In the data rows, the value 50 means zero.
Some points, one per row:
[49 40 58 74 51 28 71 74 37 70 47 20 24 94 68 54 63 50 44 65 34 25 48 51]
[65 72 46 52 38 55 39 43 39 65 57 59 50 67 40 41 41 53 53 44 55 26 52 58]
[72 62 51 74 36 37 62 83 28 89 43 36 47 82 52 30 60 52 45 45 43 75 42 99]
[63 74 51 59 41 42 43 56 37 45 73 55 32 38 71 58 38 57 50 33 48 64 60 74]
[79 55 52 62 54 32 65 63 10 78 62 30 60 99 61 33 63 46 49 67 41 67 35 95]
[54 48 45 70 51 36 56 50 25 68 67 31 43 74 54 50 57 56 40 57 50 45 49 64]
[37 54 43 49 45 45 45 48 50 43 60 62 63 14 46 53 62 49 54 48 51 65 59 66]
[36 41 46 42 59 37 48 45 41 70 52 43 50 53 45 45 56 65 46 58 50 56 40 70]
[44 51 47 50 37 41 37 45 53 64 60 78 53 47 39 27 62 49 49 39 52 32 42 72]
[38 48 60 38 77 51 62 26 52 28 59 70 47 25 40 35 58 64 49 62 44 59 71 32]
[52 59 48 44 34 35 32 48 25 61 56 54 49 31 47 63 52 40 34 47 47 50 37 88]
[25 50 51 39 54 61 52 35 81 37 51 92 65  0 31 16 47 49 44 49 58 67 82 37]
[65 72 56 61 66 31 52 70  0 45 56 47 43 88 61 53 50 45 52 50 46 74 32 99]
[45 27 52 41 38 57 38 63 50 79 40 37 43 46 52 61 58 45 42 39 41 57 43 67]
[60 52 54 54 97 25 90 59 38 18 18  1 27 80 79 17 53 40 76 67 58 38 60  1]
[49 60 58 67 52 39 62 55  1 44 67 40 32 99 60 64 72 55 41 46 36 59 23 88]
[52 56 42 59 21 45 10 53 48 76 60 50 57 95 43 24 54 44 44 41 52 30 31 78]
[56 47 60 50 62 38 85 62 40 23 52 34 32 63 67 42 62 53 58 59 47 49 71 41]
[47 53 59 47 73 43 60 54 52 41 57 52 37 26 50 46 59 65 60 63 44 30 61 30]
[56 38 49 41 49 60 62 56 53 45 56 36 59 44 60 66 39 34 59 62 43 24 38 31]
[43 44 51 63 66 24 60 46 35 22 43 35 42 85 56 64 47 64 39 65 44 62 52 51]
[33 52 42 49 35 50 22 63 30 30 68 59 43 46 49 66 50 47 53 41 37 83 45 83]
[56 64 59 62 64 48 69 55 28 35 41 28 49 59 72 41 42 46 62 58 53 54 69 53]
Here are 16 more points, each followed by its number:
[62 52 47 65 66 40 74 71 29 47 50 22 50 87 56 47 49 60 78 57 40 37 27 57] 0
[38 41 53 32 58 51 49 28 57 35 66 55 57 16 41 29 45 57 50 61 51 61 65 50] 1
[63 49 37 32 22 93 14  9 45 76 39 90 66  3 45 89 17 30 36 22 57 57 29 11] 2
[39 55 50 31 58 50 62 28 44 27 52 50 62 20 50 57 59 64 46 59 53 62 52 60] 3
[60 39 45 46 82 31 91 66 70 24 13 13 35 66 72 33 70 35 50 65 43 34 60 21] 4
[31 50 58 41 63 48 59 42 56 29 51 46 40 33 57 53 55 49 48 45 49 43 57 38] 5
[79 70 58 64 55 26 55 81 28 51 58 29 50 84 49 47 48 45 47 44 45 64 45 99] 6
[34 58 53 46 57 60 37 43 53 30 54 85 48 13 31 44 56 63 70 48 51 63 83 31] 7
[44 56 55 56 42 49 41 43 42 66 52 46 51 68 53 51 54 57 52 57 51 34 31 61] 8
[55 58 47 48 38 52 49 51 82 72 69 66 50 30 30 32 57 48 55 53 59 26 48 57] 9
[47 48 55 49 57 46 56 57 63 40 47 29 40 55 51 64 41 56 51 53 39 50 43 25] 10
[57 67 47 60 22 58 35 57 53 72 58 66 60 17 48 28 31 55 52 45 58 37 45 60] 11
[49 35 49 46 50 63 68 66 51 41 53 32 49 32 57 55 48 50 49 61 48 48 41 68] 12
[74 56 53 56 77 53 85 72 52  0 39 21 33 80 81 24 49 30 66 61 50 41 75 58] 13
[48 47 42 70 29 32 48 65 31 74 59 36 67 90 54 48 62 50 38 43 53 32 29 59] 14
[77 58 47 44 27 63 26  4 75 78 39 77 64 13 33 99 12 49 39 21 73 61 57 25] 15
Which two of these numbered points are nearest to each point below by angle, seen from the average point of the first points? Their numbers follow each, nearest first.
[49 41 51 42 32 55 28 37 49 52 39 51 46 24 48 86 33 38 31 61 54 38 39 10] > 2 15
[38 40 46 48 49 60 44 56 60 39 49 37 49 62 57 50 47 50 48 52 39 41 43 76] > 12 10
[61 58 54 56 43 30 47 57 40 52 34 46 42 47 61 44 43 47 44 46 56 37 56 83] > 11 6
[42 35 54 47 56 80 39 36 63 58 34 57 56 36 50 77 37 46 48 38 44 46 32  0] > 2 15
[69 52 46 47 80 41 71 50 36 29 39 31 38 76 66 40 60 41 51 49 49 48 53 64] > 13 4
[66 62 47 52 45 44 55 61 16 72 62 33 49 77 69 41 54 35 61 56 47 80 30 99] > 6 0
[39 53 53 51 46 54 52 59 50 72 61 46 54 61 46 59 52 50 44 54 44 43 30 77] > 8 14
[55 55 52 51 57 37 43 41 19 45 61 58 50 22 42 57 40 59 50 47 56 84 47 73] > 3 1
[42 48 47 63 39 47 42 40 90 64 64 70 57 26 34 28 53 53 47 43 62 44 76 45] > 9 11
[54 41 48 48 66 43 55 60 49 55 47 17 42 35 59 56 57 48 46 60 52 53 36 53] > 12 10
[52 41 56 48 38 73 34 18 99 47 44 71 54 62 39 95 28 41 49 51 65 51 58  0] > 15 2
[49 41 58 67 73 43 84 65 45 48 22 18 36 54 71 44 66 38 50 57 41 42 75 17] > 4 13
[56 49 32 61 39 44 47 74 56 86 37 18 55 98 54 55 57 33 28 47 56 40 39 67] > 14 8
[56 56 39 62 22 65 26 51 46 66 52 57 60 83 43 55 48 39 47 53 49 24 39 79] > 8 14
[46 49 63 59 53 45 49 58 43 62 61 28 49 68 54 43 49 60 57 54 55 50 30 78] > 8 0
[72 64 60 69 50  6 47 77 16 77 51 31 46 93 60 28 58 39 66 53 39 62 34 86] > 6 0
[55 64 57 51 34 51 39 62 48 48 61 34 49 49 43 43 53 62 57 52 47 52 54 63] > 11 9
[31 68 43 48 74 61 54 37 61  0 40 89 49  0 35 37 52 62 70 41 57 78 99 26] > 7 1
[51 24 55 40 52 66 56 54 68 36 47 37 45 59 56 35 51 54 51 65 34 46 39 16] > 10 4
[60 53 46 60 53 30 48 58 38 42 56 39 47 76 51 46 55 39 66 50 41 40 45 49] > 0 13
[61 48 57 62 64 37 66 74 40 55 40 16 52 90 68 35 75 42 50 61 44 51 36 62] > 0 4
[47 38 54 51 66 36 66 69 56 49 19 23 37 81 62 31 72 32 53 63 40 43 40 56] > 4 13
[41 55 69 45 60 22 58 36 22 61 47 45 48 58 43 54 55 59 61 57 52 59 41 79] > 3 8
[57 63 41 63 28 51 24 62 69 70 62 57 58 62 45 30 44 28 59 39 58 39 43 62] > 11 9
[52 54 49 57 43 35 33 42 35 36 58 59 46 65 50 85 52 63 66 53 40 68 47 70] > 15 2
